128 stands for zero in the data rows.
Some points, each followed by its number:
[ 82 152 144 175 144 164 119 185 138 135  87 138 104 152 135 149 188  79
  60 125 111 109 148 118 125 124 151 130 168  97 144 125 126 110 193 190
 128 174  79 158 179 180 128  92 109  75 154 116] 0
[102 192 161 197 142 169 163  73  94  95  76  72 168 169  83 169 161  64
  88 149 160 138 175 126 151  99 149  85 167 112 140  75 149  98 195 168
  77 191  92 180 178 189 181  76 159  93  79 106] 1
[118 126 128 124  92  77 135  61 117 190 185  79 185 191 183  80 132 191
 166 187 175 127 149 197 127  69 178 117 100  63  63  63 180 171 145  76
 107 171 188 151 172 171  75  91 108 100 159 187] 2
[ 90 181 106 111 155 108  69  76 163 171 180  67 175 147 191 122  73 152
 196 156 168 194 134 182 137 103  90  91 128  84  80 158 123 180  72  61
 189 131 178 101  90  78 136 137 138 173  91 139] 3
[130 138 173 164 143 169 145 127 116  92  81 180  80 134  75 156 125  65
 128  89  89  80 161  87 121  88 144 195 163 136 115 123 103 118 107 142
 130 167 131 146 169 100 106 118 158 112 136  84] 4
[148 178  90  97  68  72  68 155 156 167 176  69 180 137 195  78 121 106
 187 195 128 191 128 166 179  80 165  76  86  83 101 180  97 180  71  70
 155  62 179  98 120 106  70 138 116  99 101 164] 5
[ 97 196 177 182 103 195 191  74  98  80  66  81  82 165  81 186  83  86
  73 110 164 172 190  98 187  65 193 146 175 110  68  84 179 181 138  88
  63 177 144 190 180 149 190  73 151  61 138  87] 6
[122  72  82  71 151  94 130 184 118 150 126 152 128  64 157  90 160 185
 154  86  73 133  76 196  63 190  80 111  74 158 164  78 112 161  61  89
 166  79  71 107  86  76 103 156  96 175 164 115] 7
[173 141 163 169  76 150  61 117  85 103  98 142 118 144  87 143 169  91
 147 130 116 118 157 165 156 119 134 155 140 133 126 104 117 132 149 149
 168 132  77 153 161 141 195 114 159  82 125  93] 8
[156 180 170 186 154 163 166  95 124  60  75 132 166 184 101 169 111  60
  68  99 139 156 168 116 175  87 175 164 182 143 148 113 105 170 119  80
 137 185 138 161 138 122 159  86 128  63 138  83] 9
[ 71  95 134 132  70  59 151 104 193 197 193  93 193 192 159 164 146 190
 177 190 194 157 163 148 152 101 131 134 127  64  64 116 167 183 164 101
 136 124 194 148 182 115  98 142 172 129 134 196] 10
[ 60 112 160 173 158 162  81  83  89 115  72 185 195 139 118 113 133  94
 125 121 110  68 152 190 168 115 148 190  97 118 132  89 119 127 146 171
 183 172  69 173 146 169 169 110 106  66 159 100] 11
[137 133 117 118  97 128  71  76 129 112 101 195 165 107  78  73 138 144
 117  76  61  62 107 121 129  97  72 175  85 180 114 138 150  64 157 132
 190  85  82 149 134  61 123 165 149 122 135 121] 12
[143  93 171 156 174 171 125 122 143  97  99 144 115 121 117 153  85  61
  89  78 106  75 138  61 169  94 167 166 133 123  90 147  79 129 142 172
 182 162 157 157 119  65 152 102  77  92 184  96] 13
[180 101  88  78 183 125  97 173  69  70 140 136  73  72 143  91 180 171
 115 181  68  92  61  78  87 128  97 104  92 197 154 136  66  68 110 124
 131 100 130  89  85 128 147 149  74 157 111 146] 14
[ 87 149 176 165 120 182 195  72 151  68  93  70 192 185  98 191  62  98
  87 135 192 162 197 127 182 179 194  95 192 107 169  61 153 165 123 130
  65 194 139 196 181 118 118  69 140 137  95  66] 15
[132 105 118 138 190 133  99 189 132  85 136 178  85  97 130 160 191 138
 134  62 109  99  90  80  95 165 103 156 157 193 149 191  64 105 197 196
 159  67 107 115 136  60 156 164  62 160 103 166] 16
[ 72  99 142 116  91  88 156 109 164 180 181  61 190 172 154 118  92 178
 184 169 124 112 144 129 131  61 124  66 107  67  82 152 136 128 162 133
 139 137 193 114 151  93  68 103 162  95  90 194] 17
[135  74 105 101 119 118  98 180 113 106 119 191 152  90 108  70 186 163
  96 111  96 100  74 177 138 155 138 171 112 195 189 130  63 114 104 159
 149  89  66 103  97 154 157 180 118 149  77 128] 18
[ 67 169 188 189  94 185 127 160 153 113 118 103 112 143  79 180  64  70
 113 173 169 107 177  63 150  74 174 137 159 119 103 172  91 122  77  99
 118 179 121 172 159 172 122  83 175  71  81  68] 19
Which five points above are nearest to each new point, looking only along the 6 directions in which the numbered points spread most? Their numbers follow each, nearest first.
[169  90 135 118 180 151 134 126 114 123 117 177  79 111 133  94 183 132
  76 129  87  60  91 109 136 172 114 140  83 181 176  83  85 117 121 147
 142  88 126 128 144 110 191 179  70 153 182 112] --> 18 16 14 12 7
[159 106 149 128 191 138  74 162 159 168 130 181 180 102 142  85 156 122
 130  61 153  86 104 114 172 174 125 128 145 147 175 173  87 191 177 145
 190  82 107 139 103  87 180 185  66 169 149 119] --> 12 18 16 14 7
[128 173  87  82 167 112 164 192 159 165 159 151 119  83 171 103 107 121
 182 148 101 176 114 138 116 118 116 153 115  87 128 181 101 188  80  65
 128  66 174  60  77  68  64 172 167 176 180 159] --> 3 5 7 14 17
[ 62 194 128 187 156 187 196  89  71  83  66 115 111 179  90 189 177 137
  61  97 150 159 193 183 173 106 142 172 195 102 145 139 184  62 138 159
  62 183  70 179 195 183 167  74 112  67 107  69] --> 1 0 6 9 15
[ 95  75 153 136 135  78 158  64 197 187 189  87 191 195 150  99 128 194
 114 115 179  90 169 180 155 127 170  62 142  59  62 169 195 175 155  78
 170 161 196 145 189 196  97 106 136  62 118 180] --> 10 2 17 3 5
[ 99 118  97 119 139 148  70 165 166 119 138 159  60 112 123 127 194 148
  82  82 105 111  76  71  89 130  99 108 152 163 134 160 152 124 183 181
 147 110 116 102 125 167 137 158  97 159 196 144] --> 16 14 18 0 12
[104 189 148 157 137 168 123 148 168 122  89 197 106 151  89 145 184  71
 101  66 156 132 135  75 149 126 139 197 101 129  66 126 111 151 124 107
 110 140  90 104 168 119 133  90 155 116  80  98] --> 4 8 13 9 0
[ 76 163 181 147 109 172 175 111 123  87  95  97 143 180 105 187  59 128
 155 159 191 178 180 179 186 175 192 188 197  85 102  66 183 103 118 126
  59 197  78 186 163 181 127  61 115 147  87  64] --> 15 6 1 9 19
[ 98 104 119 150  96 103 177 186 107 149 105 186  68 130  74 175 153 107
  65  59 107 180 123  85 108 113 113 170 177 128 156 149  66 153 179 174
 163 122  86 144 107 143 183 107 174 108 171 107] --> 4 0 13 8 16
[ 87  98  81  83  80 111  64 154 128 151 167  73 173  77 180  66  80 115
 197 154 141 173 100 133 118 162  60  65  91 134 120 169  61  79  69 131
 179 112 154  65  67 105 113 118 181 194 102 137] --> 5 3 14 7 18
[183 137  66  77 110  83 180 167 171 139 161  91  92  94 163 105 108 134
 169 134  78 169 103 141  87 135  74  79  89 109 195 176  93 159  64  60
  87 111 167  62  71 131  95 152 184 163 174 135] --> 3 5 7 14 18
[158 102 126 117 195 136 126 140 140  98 125 172  65 116 144 151 139  95
  93  79 142 126  89  90  72 156 127 138 154 165 109 133 138  90 187 175
 145 126  95 118  94 108 129 117  64 143 130 155] --> 16 4 14 13 0
[ 79 168 187 183 114 192 107  65  64  66 107 123  97 159 126 178  68 118
 120 141 195 158 194 161 192 134 181 191 186 128  94 110 172  84  93 156
  66 176  85 183 170 138 134  76  79 105  76  65] --> 9 6 1 15 19
[153 144  60  76  97  60 148  78 155 170 149 118  70  71 147  66 126 159
 153 120 107 186  88 132 167 186  95  89  70 139 166 105 182  78 115 119
 117  71 170  76  62 109 169 173 147 179 185 167] --> 7 18 3 14 5
[ 93 172 191 177 159 191 176 139 115  71  65 164  77 167 116 195  79 116
 109 117 185 139 192 195 169 118 186 196 176  89 161  65 178 172  74  93
  64 188  75 180 186 107 160  68 143  89 114  63] --> 9 6 15 1 4
[187 132  80  62 132  91 154  90  82 129 153 147 120  70 160  76 117 166
 172 180 119 160  75 101 112 180 129 103  96 178 158  90 173 140 132 120
 132  99 156 107  66 117 170 147 132 178 156 180] --> 7 18 14 3 12
[ 64 167 110  98 138  84  82  87 157 191 191  64 127 170 178 112  65 174
 190 139 190 196 136  94  92  63 162  82 156  68  75 166 159 186 129  71
 114 169 186 106  87 190  87 100 157 124  76 197] --> 17 10 3 5 2
[161 130 155 149 197 139 150 119  95 169 100 190 109 153 156 138  87 130
  77  72  90 161 127 100 145 141 135 193 146 156  97 184 169 109 178 176
 129 120  62  90  82 135 184 133  61 111  68 108] --> 4 13 8 0 12
[186  87  96  91 140 100  90 114  96  96 131 193  72 104 128  76 196 173
 105  87 112 114  72 164 146 193  93 149 102 182 191 107 165  80 190 197
 121  80 120  92 107 123 150 180 138 171 177 179] --> 18 7 14 16 12
[133 109  83  87 128  92 103  62 160 157 155 100 118  75 141 119 154 165
 171 113 102 107  81 103  93 173  68  76  61 183 181 171 192 131 131 100
 138  95 152  87  84  70 165 181 126 186 166 149] --> 7 14 18 12 16
[194  84 145 125  65 143  60 124 106 136  88 130 183 128  82 131 128  83
  91  93  60  76 119  81  85  71 102 109 138 189 143 100 108 145 109 121
 191 128 117 147 113 178 179 168 169 110  64 103] --> 8 12 4 11 18
[188  96 111  93 141 109 105 136  97 133 146 145 149  93 145  92 144 149
 111 114 145 118  94 124 135 169 146  99  67 188 160 120 137 120 136 148
 180  73 159 105 126  64 138 197  76 151 167 147] --> 7 18 14 12 16
[138  64  92  96 196 122 152 132 161 128 154 169  76  96 174 159 171 164
 128 137 108  73  66  70  67 183  86 129 105 190 178 174 134  94  86 123
 159  69 155 124 108  62 139 186  60 191 165 110] --> 16 14 7 18 12
[118 108 107  87 193 117  87 152 189 166 143 189  98  84 172  82 129 169
 150  68  97 123  82 120 128 189  76 180  72 177 119 167 121 108 120 125
 118  91  87  78  99  82 188 194  59 187 162 132] --> 7 18 14 16 12
[177  63 129 114 145 149  72 116 141 121 113 159  69  91 107 128 147 156
  97 101  82  59 102 128  76 151  67 119  66 194 177  77 125  66 182 194
 116  97 137 122 141  89 163 196 104 148 113 149] --> 16 18 14 12 7
[ 83  76  78  84 186  99  89 163 172 186 144 106 188  59 158 102 170 170
 174 179  66 138  79 130  90 171  76  72  66 131 170 187 110 133  88 113
 185 121  73  85  59 114 144 127 130 183 115 159] --> 7 14 18 3 5
[149  61 127 130 118 146  88 176  90 140 122 117  97 128 120 174 173 123
  87  81 147  67 118 167  66 153 100  80  97 149 165 108 158  97 176 166
 140  84  96 125 145 145 132 178 111 125 163 122] --> 18 0 16 14 12
[190 116 141 146 188 129 149 102  72 109 129 173 171 127 103  79 165 126
  75  83  99  74 118  82  99 142 121 160 132 142 157 118 130 134 160 162
 196 142  97 171 137 139 100 136  65 103 189 107] --> 12 4 11 8 0
[191  79 125 134 161 140  83 120  66  87 142 179 144 132 140 115 150 100
 103  75 173 140 112  73 104 169 115 159 149 162 163  85 164 143 166 165
 187 130 158 154 133 126 172 169  68 170 181 113] --> 12 4 18 16 13
[144 107 131 108  74  87 136 141  81 154 183  97 190 122 165 152  86 141
 193 153 183 185 139 184 105 116 110 157  93  86 123 102 115 189  67  91
 152 150 184  81 127  96  66 146 193 169  83 160] --> 3 5 17 2 10
[140  85 172 143 175 156 139 153 148 116 104 171 140 138 138 182  82 112
  78  71 162 137 141 105  97 152 172 173 149 146 174  80  78 190 173 179
 177 159 104 169 124 142 151 139  86  85 117 120] --> 4 13 0 9 8
[126  73 169 142 176  64 157 103 190 194 196 104 179 193 155 114 116 195
 148  87 193 125 170 176  76 144 184  88 139  60  60 124 185 193 158  85
 126 184 187 134 187 193  61 113 101  97  71 189] --> 10 17 2 3 5
[166  66  97 112 129 130 115 142 149 110 137 162  66  99 113 166 181 151
 106 144  94  69  78  91  62 160  87 115  84 191 113 150 138  65 172 183
 127  90  84 126 121  92 180 171  93 152 118 154] --> 16 14 18 12 0
[159 127  66  80 149  97 109 196 134  99 162 122 114  63 181  71 163 158
 159 196  92 150  80 107 114 187 120 118  80 154  86 142  59  86 100 107
 107  75 147  67  65 151  90 126  83 158 152 175] --> 14 18 7 16 5
[121 113 101 104  79  81 171 177 144 120 134 108 134  76  88  77 190 162
 107 174 103 129  70  88 180 112 138  71  88 192 151 190  65 185 137  97
 169  59 165 133 105 133 128 187 186 162 192 133] --> 14 18 7 16 5
[ 89 184 183 171  72 188 193  79 167  86  97  98 178 189  71 190  76 120
 102 180 170 165 183  66 188  76 190 174 190 108  69 156 194 142  91  98
  67 196 101 187 173 192 161  59 192 106  93  66] --> 6 19 9 15 1
[171 161  62  66 150 137  75 187 178 134 173  88  75  66 168  88 130 145
 189  97 137 146  95  67  73 161  96  69  65 125 104 196  68 149 108  68
  98  65 166  68  74  84 107 149 117 177 148 182] --> 14 3 5 7 16
[ 77 183 197 172 190 180 141 172 188  97  70 133  89 159  95 157  67  69
 129 145 149 113 159 111 190 121 171 185 179  88  74 164  86  82 174 169
  81 149  67 123 106  73 197  66  73  69  84  95] --> 4 19 13 9 0
[168  67 139 113  75 144 116 190  68 159 124 135 110  97 121 168 140 136
 110 122 132  66  93 153 103 111 118  86 120 169 193  73 128 176 112 115
 184  97 135 142 118 102 174 192 160 159 137 111] --> 18 14 7 12 8
[120 110  84 107 126  73  63  97 181 162 178  89 132 117 192 137 143  74
 192 192  98 192 117  74 128 114  89 102 126 100 112 197 104 155  63  90
 157  76 176  83  83 140 138 121 128 134  94 145] --> 5 3 17 14 10
[105  97  75  68 189 138  97 157 187 188 158 140  93  85 170 116 142 187
 157 167 115 128  87 102  71 196  79  92  79 145 190 192 140  70 161 134
  92 107  98  75  70 162 196 189  95 190 142 191] --> 14 18 7 16 12
[179 103 140 168  66 154  78  88  74 155  67 153 133 141  80 167 118 111
 127 161 129 171 156 181 142  95 118 147 174 137  81  69 157  72 148 173
 149 163  61 181 130 161 158  94 189  88  74  90] --> 8 11 0 1 9
[134 142 116 105 136  68 185 149 190 159 188  77 138 133 186 180  96 119
 185 165 125 190 146  65 107  82 128 135  99  81  97 189  69 187  70  69
 112 129 191  88 132  72  71 151  99 130 100 156] --> 3 17 5 10 2
[139 114  91  76 187 126 100 190 175 127 159 168 155  62 182 147 101 175
 167 168  95  87  73 122  70 191  62 133  60 138 162 165 102 106 151 106
 169  93 125  77  66  74 149 153  66 189 183 183] --> 7 14 16 18 12
